Here are some numbered points:
55 & 23 & 38 & -1 & 50 & 53 & -47 & -8 & -26 & -48 \\ 0
19 & 36 & 47 & -45 & 35 & 32 & -17 & -2 & -4 & -16 \\ 1
4 & 54 & 35 & -65 & 30 & 13 & 5 & -10 & -31 & -69 \\ 2
-19 & 5 & -6 & -11 & -9 & -13 & 17 & 1 & 3 & 7 \\ 3
-23 & 30 & 12 & -40 & 7 & -8 & 28 & -4 & -10 & -16 \\ 4
-55 & -38 & -59 & 33 & -57 & -62 & 48 & 13 & 39 & 89 \\ 5
12 & 64 & 42 & -58 & 40 & 25 & -3 & -12 & -40 & -81 \\ 6
21 & -32 & -10 & 41 & -5 & 7 & -26 & 3 & 12 & 21 \\ 7
43 & 3 & 13 & 18 & 22 & 33 & -42 & -2 & -7 & -10 \\ 8
10 & -38 & -27 & 54 & -17 & -7 & -13 & 5 & 21 & 49 \\ 9
-25 & -65 & -53 & 49 & -49 & -39 & 15 & 8 & 25 & 50 \\ 10
-9 & -63 & -44 & 62 & -37 & -28 & 3 & 10 & 33 & 67 \\ 11
40 & -6 & 16 & 14 & 16 & 30 & -46 & -2 & -3 & -5 \\ 12
-29 & 16 & 11 & -41 & 1 & -14 & 29 & 0 & 2 & -3 \\ 13
-32 & -61 & -66 & 55 & -56 & -44 & 26 & 15 & 54 & 120 \\ 14
25 & 64 & 52 & -46 & 47 & 37 & -11 & -12 & -41 & -87 \\ 15
Which two points above are nearest to each new point by angle, seen from the average point of the numbered points? Their numbers follow each, nearest first.
51 & 22 & 42 & -9 & 48 & 49 & -44 & -1 & -9 & -24 \\ 0 8
-58 & -32 & -48 & 18 & -55 & -61 & 48 & 10 & 28 & 59 \\ 5 14
-52 & -30 & -49 & 24 & -46 & -58 & 48 & 6 & 16 & 40 \\ 5 10
-48 & -39 & -64 & 36 & -60 & -62 & 43 & 11 & 31 & 70 \\ 5 10
51 & 21 & 41 & -9 & 44 & 55 & -48 & -9 & -26 & -56 \\ 0 8
53 & 14 & 40 & -5 & 43 & 51 & -53 & -7 & -18 & -41 \\ 0 8
48 & 43 & 44 & -11 & 57 & 53 & -33 & -7 & -26 & -45 \\ 0 15
-25 & -55 & -53 & 48 & -49 & -40 & 21 & 5 & 16 & 37 \\ 10 11
51 & 37 & 42 & -15 & 44 & 56 & -42 & -7 & -22 & -44 \\ 0 15
8 & 34 & 34 & -36 & 33 & 18 & -3 & -1 & -1 & -10 \\ 1 6
-33 & -15 & -29 & 10 & -31 & -31 & 29 & 1 & 4 & 13 \\ 5 10
52 & 27 & 41 & -8 & 50 & 51 & -43 & -4 & -14 & -32 \\ 0 8
21 & -27 & -13 & 42 & -2 & 4 & -25 & 1 & 3 & 9 \\ 7 9
-28 & -63 & -53 & 43 & -55 & -40 & 17 & 7 & 22 & 46 \\ 10 11
-55 & -26 & -38 & 9 & -46 & -54 & 49 & 8 & 23 & 41 \\ 5 10
-16 & 34 & 21 & -47 & 17 & 0 & 19 & -3 & -9 & -20 \\ 4 2
49 & 26 & 45 & -17 & 41 & 58 & -46 & -9 & -29 & -62 \\ 0 15
47 & 25 & 50 & -22 & 45 & 59 & -47 & -10 & -30 & -66 \\ 0 15
-51 & -23 & -38 & 11 & -42 & -46 & 43 & 4 & 12 & 23 \\ 5 10
46 & 27 & 38 & -14 & 43 & 43 & -36 & 0 & -8 & -19 \\ 0 1
-58 & -24 & -40 & 16 & -34 & -57 & 51 & 6 & 19 & 42 \\ 5 10
53 & 32 & 39 & -6 & 52 & 53 & -41 & -7 & -24 & -49 \\ 0 8
56 & 13 & 37 & -1 & 48 & 49 & -53 & -5 & -17 & -40 \\ 0 8
-39 & 10 & -11 & -16 & -11 & -29 & 42 & 1 & 4 & 9 \\ 3 13
-38 & -8 & -20 & -3 & -25 & -30 & 33 & 2 & 3 & 11 \\ 3 5
14 & -25 & -10 & 29 & -11 & 7 & -21 & 1 & 7 & 13 \\ 7 9
47 & 29 & 43 & -12 & 49 & 51 & -41 & -3 & -12 & -23 \\ 0 1
-54 & -32 & -56 & 30 & -55 & -61 & 48 & 7 & 23 & 57 \\ 5 10
-43 & -24 & -32 & 11 & -32 & -43 & 33 & 4 & 11 & 21 \\ 5 10
-60 & -26 & -47 & 16 & -53 & -57 & 51 & 6 & 22 & 49 \\ 5 10
-26 & -55 & -49 & 45 & -50 & -33 & 16 & 3 & 15 & 39 \\ 10 11
8 & 33 & 27 & -35 & 26 & 14 & 0 & 0 & -6 & -10 \\ 1 2
